In the rows, zero is written as 128.
Which row each row swaps with, under one turn or mirror:
The rows were stretched afterwards, more along some directions than others.
Loso: [128 105 123 124 135 126 138 130 134 102 143 148 119 130 157 160 110  70
 163 135  89 177 136  99 130 106]
Zazus: [126 154 160 118 142 109 122 122  95 115 132 170 127 124 147 126 133 107
 163 140 105 130 127 114 137 135]
vetez: [143 152 133 121 141 106 133 125 121 103 147 126 111 123 133 127 128  85
 154 141 106 150 119 125 122 127]
bukor: [120 160 152 121 133 119 118 118 101 112 129 168 131 119 145 122 138 109
 165 136 105 137 126 120 139 137]
febo: [122 141 125 121 127  99 135 159 112 115 147 133 140 145 128 110 100 104
 138 119 125 105 100 106 112  94]
deso: [112  97 151 120 135 119 129 118  90 119 142 150 126 150 123 123 115  98
 135 158 134  92 116 116 159 138]
Supuf: [113 146 118 112 138  98 137 152 108 119 146 147 133 137 122 119  93 109
 146 133 124  99  91 111 116 101]
gamoz: [132 112 112 131 131 131 137 133 141  87 137 153 119 119 162 154 115  74
 163 130  90 180 129 112 124 107]
rore: [143 167 120 105 150 152 121 109 111 120 132 133 111  97 147 130 132  91
 178 141 109 157 111 123 146 126]
ramaf: [156 106 162 134 129 131 121 143 148  96 117 120 111 108 137 138 115 124
 156 106 118 141 120 126  96 141]
tokur: [148  95 161 136 128 135 123 136 143  99 116 116 109 113 141 145 115 123
 158 108 124 140 123 128  98 151]
rulu: [ 97 130 126 113 111 161 138 116 124 123 130 167 122 139 154 164 112 111
 174 115 112 149 100 104 132 138]
tinun: [132 110 115 123 128 120 124 135 141 107 149 150 124 113 154 159 120  77
 162 127  92 173 131 107 135 101]
Mene: [129 162 150 118 140 105 123 127 101 113 134 161 133 119 142 117 127 104
 158 140 102 130 120 118 134 127]
num: [102 156 143 150 118 164 151 107  71 116 124 166 120 147 127 134 158 133
 157 133 118 151 126 139 156 137]
Tapor: [127 110 106 117 133 117 134 142 144 103 139 140 126 124 155 168 116  79
 165 127 100 167 127 103 124 106]
Karig: [117 143 120 117 135 110 142 157 106 121 148 139 141 160 127 114  99 102
 138 127 128  98  95 110 119  98]
bato: [149 103 155 131 129 133 123 139 148 100 108 123 110 117 131 144 116 129
 159 113 118 139 120 127  93 144]
vin: [135 118 114 129 137 129 140 143 138 103 138 145 124 109 153 166 108  86
 163 130  94 173 130 111 126  94]
mef: [112 100 150 122 135 125 132 115  83 119 142 146 128 155 131 128 112  96
 145 151 134  98 113 111 162 141]
bizo: [118 143 132 126 136  95 143 154 105 107 145 145 133 139 128 113  97 104
 144 123 121 102  98 117 109 109]
Renuv: [133 109 120 133 140 132 138 137 137 105 147 149 124 110 153 161 112  81
 157 130  92 170 136 109 137 104]
kesu: [136 166 120 105 151 143 117 107 106 120 133 124 118 100 139 122 121  90
 175 145 112 151 114 127 145 121]
Barum: [114  93 153 125 132 108 134 116  95 119 138 147 121 155 132 120 107 101
 131 156 130  97 119 107 152 137]
tave: [ 97 136 130 121 119 165 145 113 117 119 130 169 114 120 150 158 111 114
 173 118 112 145  97 123 132 143]
Dulet: [128 119 130 134 120 124 132 118 118  90 109 173 119 132 121 111 140 128
 120 144 102 139 146 123 122 111]
kogud: [111 140 123 127 133  96 149 151 102 113 148 141 136 155 135 112  94 100
 139 127 117 103  96 100 113 101]
petad: [104 150 148 151 115 164 145 108  76 116 124 165 126 137 124 130 161 133
 153 131 120 144 128 149 154 135]
dovo: [106 126 127 156 104 154 139 126  82 117 146 185 140 140 141 133 162 114
 143 119 111 147 133 113 176 103]
gome: [146  94 155 133 127 128 124 143 151 104 114 121 111 119 134 143 115 122
 156 108 119 136 121 120  94 143]
Dad: [109  91 113 121 126 135 146 111 140 108 101 163 130 135 143 161 133 102
 136 165  96 132 135 132 119 127]
lafot: [ 89 127 129 116 115 157 139 114 121 127 128 158 119 135 159 168 103 116
 176 118 111 154 107 104 124 141]
sume: [103 103 120 120 116 122 139 108 132 112 110 149 132 128 144 151 126 101
 141 168 108 148 139 128 120 115]
pobin: [112  95 159 124 127 124 127 115  87 117 145 154 124 143 127 120 114  98
 136 151 132 106 123 118 164 132]
gali: [ 98 134 123 116 119 158 143 126 128 126 125 178 124 128 142 163 111 122
 169 124 110 129  93 122 123 136]
lozi: [104  94 151 126 128 119 127 116  88 123 142 148 125 152 124 120 110 102
 137 151 134 101 120 110 161 133]
Nasi: [142 162 128 111 146 159 123 111 106 121 133 123 115 104 139 121 130  95
 168 131 113 146 114 128 141 130]
bafig: [ 95 132 129 128 112 160 149 119 125 119 128 167 118 130 158 157 111 118
 165 114 105 150  98 110 122 135]
zez: [141 169 123 107 146 162 127 104 106 122 128 138 115 101 144 133 131  99
 178 135 107 155 109 124 148 134]
zil: [143 169 129 103 145 154 121 105 101 120 138 143 111 110 145 125 127  85
 178 138 109 148 111 122 148 135]
savep: [ 99 122 140 166 112 152 145 128  83 111 143 189 140 132 142 136 145 123
 140 123 105 155 145 116 172 102]
nife: [143 139 143 112 147 105 129 125 129  99 143 137 106 117 135 141 124  85
 158 141 104 151 126 126 117 137]
moros: [ 98 133 128 110 118 154 140 128 130 123 129 160 119 135 154 163 108 117
 169 114 116 150  98 107 121 134]
Sivo: [105 158 145 153 109 158 144 105  87 113 124 164 122 141 133 132 160 131
 160 126 111 158 124 140 147 140]
ketad: [148 130 134 140 110 144 133 116 129  90 109 177 120 143 119 112 146 122
 130 135  99 146 149 129 114 118]
nosi: [143 162 131 111 142 171 124 105  98 123 131 136 117 114 135 124 138  94
 174 135 118 148 116 129 150 129]
dosab: [118 160 146 123 137 109 120 124  91 115 133 168 135 129 143 115 134 104
 163 147 105 131 123 120 143 123]
tupo: [144 142 142 120 145 107 136 134 130 100 142 138 110 119 135 138 124  87
 151 143 101 148 126 131 115 129]
vutu: [103 124 127 164 108 148 149 131  83  97 139 186 142 146 145 119 150 105
 136 129 108 145 133 122 163  98]
sanes: [122 147 162 111 136  97 115 128 106 111 134 154 130 122 145 125 125  98
 167 140 109 140 128 114 124 130]
sis: [146 127 132 137 117 130 137 128 127  92 113 178 120 136 122 115 129 126
 125 134  98 143 142 117 119 112]
pip: [133 114 117 127 132 120 133 139 138  98 140 146 126 117 156 162 104  81
 162 130  91 178 139 102 131  99]
Nus: [132 125 142 139 127 128 140 124 116  94 116 173 116 133 127 116 127 124
 125 134 103 148 149 117 121 114]
Fak: [108  97 123 130 130 145 154 116 133 116 107 157 132 127 146 160 120 100
 135 158 101 139 138 136 124 120]
lefo: [150  98 154 139 126 136 132 135 149 104 106 119 108 121 139 139 115 131
 150 113 118 137 121 124  95 142]
mik: [107 129 135 158 111 155 148 131  82 110 143 203 141 141 139 137 146 114
 139 129 105 142 137 117 175  98]
Nopat: [134 118 140 145 115 125 146 116 123  88 116 170 109 130 138 103 124 124
 116 138 101 143 148 123 109 123]
zir: [104 129 129 155 101 158 136 127  89 110 142 194 139 139 132 121 152 118
 134 123 110 147 139 124 176  95]
sumok: [139 159 129 107 152 154 124 107 104 128 131 129 115  94 145 133 126  96
 173 144 113 148 115 130 147 123]
Sug: [119 161 152 119 133 110 122 127  92 117 132 153 131 120 148 121 132 107
 168 135 112 134 118 120 130 130]
Vitik: [111  97 156 125 131 114 132 113  88 117 144 153 122 145 132 122 109  97
 134 154 129  99 118 116 160 138]
rab: [111  91 156 128 129 123 132 111  90 115 142 149 120 147 133 116 109  98
 134 153 133 101 120 119 153 138]
mir: [112 130 133 163 104 165 146 128  85 108 140 188 142 136 140 130 151 117
 136 122 107 150 143 118 177  97]
topem: [112  99 112 125 121 140 152 117 134 116 106 160 136 132 144 160 121 104
 138 162 102 135 129 129 126 118]
disa: [106 123 146 165 105 152 148 133  82 107 139 180 137 140 142 122 158 120
 134 116 110 151 142 114 162 100]
vira: [157  98 157 132 129 135 130 142 145  97 112 123 111 123 137 148 122 119
 161 104 118 138 122 122  92 149]
Siton: [107 150 159 115 134 104 118 117  92 115 135 162 128 128 149 125 128 106
 165 138 107 137 127 108 138 141]
Tate: [146  92 163 137 127 128 132 136 144  96 112 126 107 122 145 142 116 124
 156 108 119 136 122 123  88 152]
vazun: [118 141 134 126 128 104 136 153 103 118 152 141 137 144 130 106 102 107
 131 122 124  99 108 108 119 102]
Giti: [157 104 156 138 129 138 133 137 145  99 109 120 106 115 139 145 122 127
 157 103 118 137 117 127  94 150]
Sinuv: [130 107 117 126 133 124 126 139 144  91 141 144 126 121 150 157 112  78
 166 133  95 175 124 108 123 107]
bot: [115  92 159 128 132 121 127 116  87 115 146 147 124 147 132 122 114  97
 135 148 137  96 121 118 159 145]
masop: [104  94 123 139 116 138 161 105 128 107 103 165 125 144 156 149 117 109
 135 158  98 137 139 131 111 137]
Fel: [106 121 130 162 110 156 142 133  84 101 142 180 146 148 133 123 154 111
 139 128 113 139 127 121 166 103]

mir swaps with pip
num swaps with tupo
nife swaps with petad

